In the rows, zero is written as 128.
Rotation paths and how fast each direction turns (degrees a step)
Each turn is a multiple of 5 degrees from 10 to 175, or 0.
Each row of a path follows its step; steps can be skipped.
Path 1:
step 0: [132 121 129 125 129 117 131 130 129 132 119 137 113 120 131 129 128 141
 129 120 138 130 139 127 146 120 127 134 130 148 122 128 129 131 115 130
 127 123 118 116 137 145 131 125 134]
step 1: [111 107 118 128 133 124 130 121 127 112 129 126 114 129 133 124 110 121
 131 126 123 131 115 130 132 135 128 135 127 133 119 133 132 130 136 126
 144 126 134 128 124 123 129 131 143]
step 2: [127 120 138 130 143 120 121 131 132 132 121 137 126 137 130 142 132 125
 124 136 123 135 124 124 124 125 132 130 132 130 126 124 131 139 125 126
 138 141 114 121 123 120 155 122 118]
step 3: [131 138 141 125 126 118 122 138 125 127 128 126 112 117 140 133 112 127
 130 115 132 120 137 130 127 120 133 120 123 142 115 132 130 133 128 124
 129 122 119 120 140 124 128 141 131]
step 4: [123 116 122 141 136 125 131 122 137 118 129 124 118 120 136 136 115 139
 142 126 127 116 119 125 119 132 128 144 145 127 125 126 129 125 133 122
 130 137 129 122 119 142 129 134 130]
step 5: [134 114 131 123 139 130 121 126 126 136 122 135 122 123 117 139 125 126
 146 142 122 141 135 124 127 119 128 125 135 135 130 125 117 139 138 138
 142 128 124 124 136 116 134 131 127]
step 6: [111 137 139 144 127 119 121 129 130 136 132 129 118 121 136 130 131 119
 134 115 114 125 125 127 125 119 127 133 116 133 126 141 128 121 142 126
 120 127 120 122 126 117 134 140 129]
step 7: [134 133 123 127 131 118 128 135 140 129 130 134 129 113 131 150 121 147
 137 127 127 130 120 127 129 124 133 144 135 123 131 125 141 120 130 127
 130 136 130 133 145 136 134 133 129]
step 8: [118 128 120 123 122 133 121 124 130 136 118 138 115 131 135 137 123 130
 153 133 128 139 134 129 117 130 141 123 133 141 127 133 116 134 130 130
 130 126 133 141 123 123 118 131 138]
step 9: [118 123 133 143 133 139 115 129 133 142 127 143 124 118 133 131 145 119
 136 126 131 119 125 131 138 125 121 124 126 130 133 130 135 117 138 128
 131 130 129 124 124 136 146 130 136]
step 10: [134 138 124 121 134 114 125 133 127 123 133 144 119 133 120 139 131 137
 130 121 135 141 121 127 136 129 136 141 122 123 121 128 134 122 143 132
 131 116 117 130 138 129 126 134 145]
Speeds:
[131 126 126 123 130 129 127 131 131 128 126 129 127 130 129 127 126 131
 130 127 127 129 125 131 128 132 131 130 130 123 132 127 126 128 128 131
 129 130 127 127 124 121 127 127 126]
120
[132 129 129 129 130 127 130 127 128 126 130 123 123 129 124 129 126 128
 125 131 130 123 125 127 126 130 129 125 128 129 126 126 127 130 127 124
 132 127 126 123 126 126 130 132 127]
35
[124 128 127 130 130 130 131 128 127 126 131 129 127 124 129 126 129 128
 128 126 125 123 125 127 127 131 129 127 129 127 126 126 133 124 131 132
 131 130 131 130 126 130 132 126 123]
140
[124 121 129 129 129 130 128 127 125 129 129 133 127 128 122 128 130 125
 129 129 126 127 125 128 131 128 125 128 128 128 132 128 128 129 130 126
 132 126 126 125 126 127 122 126 128]
90
Path 2:
step 0: [134 130 121 135 136 131 127 125 121 129 122 122 136 118 143 116 141 122
 142 137 130 122 134 131 135 122 157 135 143 128 130 126 130 137 141 124
 121 115 137 139 115 125 128 126 121]
step 1: [138 128 132 129 147 130 125 124 120 130 121 133 134 124 134 115 129 128
 125 143 124 122 138 136 138 131 146 137 145 140 130 122 141 148 140 129
 125 122 131 131 118 144 120 130 133]
step 2: [131 139 123 123 144 123 111 128 123 128 117 119 134 121 129 117 127 112
 125 139 125 114 141 130 130 134 131 129 140 142 130 131 143 140 135 137
 121 127 137 138 116 140 136 118 125]
step 3: [132 127 130 131 144 119 122 133 118 138 124 136 126 115 128 115 131 113
 138 148 130 116 132 128 124 120 126 119 132 141 134 125 138 128 146 136
 124 122 132 144 124 140 128 123 115]
step 4: [128 121 135 139 131 130 115 126 119 132 124 138 138 122 125 121 117 110
 124 144 132 115 137 128 134 126 121 126 132 142 126 114 139 133 144 135
 131 140 124 133 135 145 120 125 115]
step 5: [117 124 118 137 136 128 117 137 113 113 119 128 141 122 121 120 122 105
 131 136 130 114 134 134 121 133 118 129 131 130 131 127 134 123 140 128
 125 141 126 130 131 130 123 119 106]
step 6: [111 117 118 138 137 121 132 137 114 126 122 142 131 122 123 119 119 118
 137 128 132 126 126 136 131 130 128 125 127 126 130 120 140 120 142 115
 114 134 132 136 138 140 110 122 114]
step 7: [117 119 115 140 125 118 119 131 125 128 128 129 146 119 131 129 119 118
 126 122 130 116 130 136 145 139 139 136 128 124 127 117 140 127 136 122
 124 131 135 131 151 131 115 115 120]
step 8: [122 120 112 139 138 120 132 133 121 118 129 124 138 111 130 124 127 118
 123 124 123 118 129 154 127 141 136 136 128 123 140 119 127 129 135 122
 117 114 129 129 143 121 123 118 122]
step 9: [120 113 113 136 126 122 134 117 124 126 124 125 129 119 131 120 119 117
 124 123 120 125 133 147 134 132 139 124 131 136 131 117 129 133 133 114
 107 110 131 139 137 136 122 126 141]
step 10: [134 109 112 136 120 112 120 127 130 124 116 116 136 117 131 129 127 115
 128 135 118 120 141 134 138 130 144 131 136 137 129 123 124 130 141 122
 126 115 139 136 135 121 131 127 143]
Speeds:
[125 125 130 132 129 124 128 128 130 127 131 130 133 127 126 129 127 129
 132 122 128 130 130 129 126 129 129 128 127 131 125 125 128 129 121 125
 127 128 127 128 126 124 127 126 124]
35
[127 125 128 129 126 129 127 127 125 128 131 128 126 132 124 128 123 127
 129 129 129 130 128 126 127 127 124 130 126 128 127 127 124 128 133 126
 134 131 131 131 124 128 129 125 124]
45
Path 3:
step 0: [118 131 125 122 121 132 127 122 130 127 127 133 121 127 147 117 128 120
 114 134 132 125 123 128 136 135 127 130 138 133 130 138 133 128 145 111
 110 126 109 133 140 133 141 128 129]
step 1: [115 137 131 136 108 133 127 128 126 125 120 130 133 131 131 118 120 119
 126 124 141 130 109 115 130 137 139 123 113 127 127 130 121 128 127 116
 137 115 121 137 141 134 138 132 130]
step 2: [133 147 125 127 128 127 136 118 137 134 121 144 131 135 122 124 124 126
 133 130 145 127 123 119 123 137 141 131 118 129 129 125 139 144 138 136
 130 111 127 140 127 129 130 111 131]
step 3: [127 128 135 129 139 134 138 120 128 119 109 131 132 147 135 113 129 133
 123 131 131 128 118 121 129 127 127 126 136 124 134 146 151 134 138 134
 125 125 119 136 119 126 126 120 139]
step 4: [111 126 144 119 137 134 139 131 125 138 120 124 125 131 136 121 119 134
 117 118 130 131 114 126 131 137 132 138 124 135 136 137 137 109 127 126
 119 124 113 130 133 131 138 119 121]
step 5: [115 137 135 121 112 124 135 122 120 129 129 137 126 125 124 138 116 124
 121 129 147 118 125 114 121 131 138 116 126 140 137 135 136 117 129 129
 122 112 118 123 128 132 129 134 121]
step 6: [128 129 127 126 129 122 137 123 127 120 130 140 132 127 124 116 138 118
 115 130 153 127 128 124 129 134 138 133 111 128 130 139 137 135 141 124
 114 116 131 123 125 126 126 141 141]
step 7: [128 135 144 133 124 138 129 133 128 125 120 126 130 137 128 121 120 125
 112 116 142 132 124 121 126 138 127 144 126 116 118 123 152 139 129 117
 125 131 117 129 124 129 131 131 140]
step 8: [128 140 117 133 130 123 126 121 125 142 127 136 133 142 138 133 113 128
 118 120 134 116 110 129 121 128 125 139 121 143 125 131 142 123 128 121
 125 133 108 138 126 133 132 124 129]
step 9: [128 137 125 120 125 135 131 109 131 122 119 117 129 137 123 129 117 123
 127 134 135 122 109 131 124 123 145 127 126 143 131 139 133 116 131 123
 122 114 124 134 126 115 137 137 139]
step 10: [126 140 138 119 126 136 131 113 138 145 126 129 122 122 124 111 123 115
 122 113 127 131 127 115 126 133 139 129 126 124 133 142 131 133 135 129
 113 116 129 124 123 124 137 132 139]
Speeds:
[132 131 128 133 130 131 128 127 130 126 131 127 130 129 128 129 130 131
 130 129 129 128 122 129 128 131 127 126 124 128 127 128 133 131 125 129
 129 133 128 129 127 125 125 124 126]
70
[127 127 129 126 127 132 126 126 131 128 128 131 129 123 126 126 126 126
 129 129 130 127 125 127 126 129 131 121 125 126 129 126 125 129 129 125
 125 130 132 124 128 133 126 129 129]
80
[127 128 133 133 130 130 133 127 130 126 129 126 131 125 127 125 127 129
 130 124 129 131 127 128 130 128 126 130 129 128 126 127 127 124 125 127
 128 126 131 128 135 127 131 130 132]
125
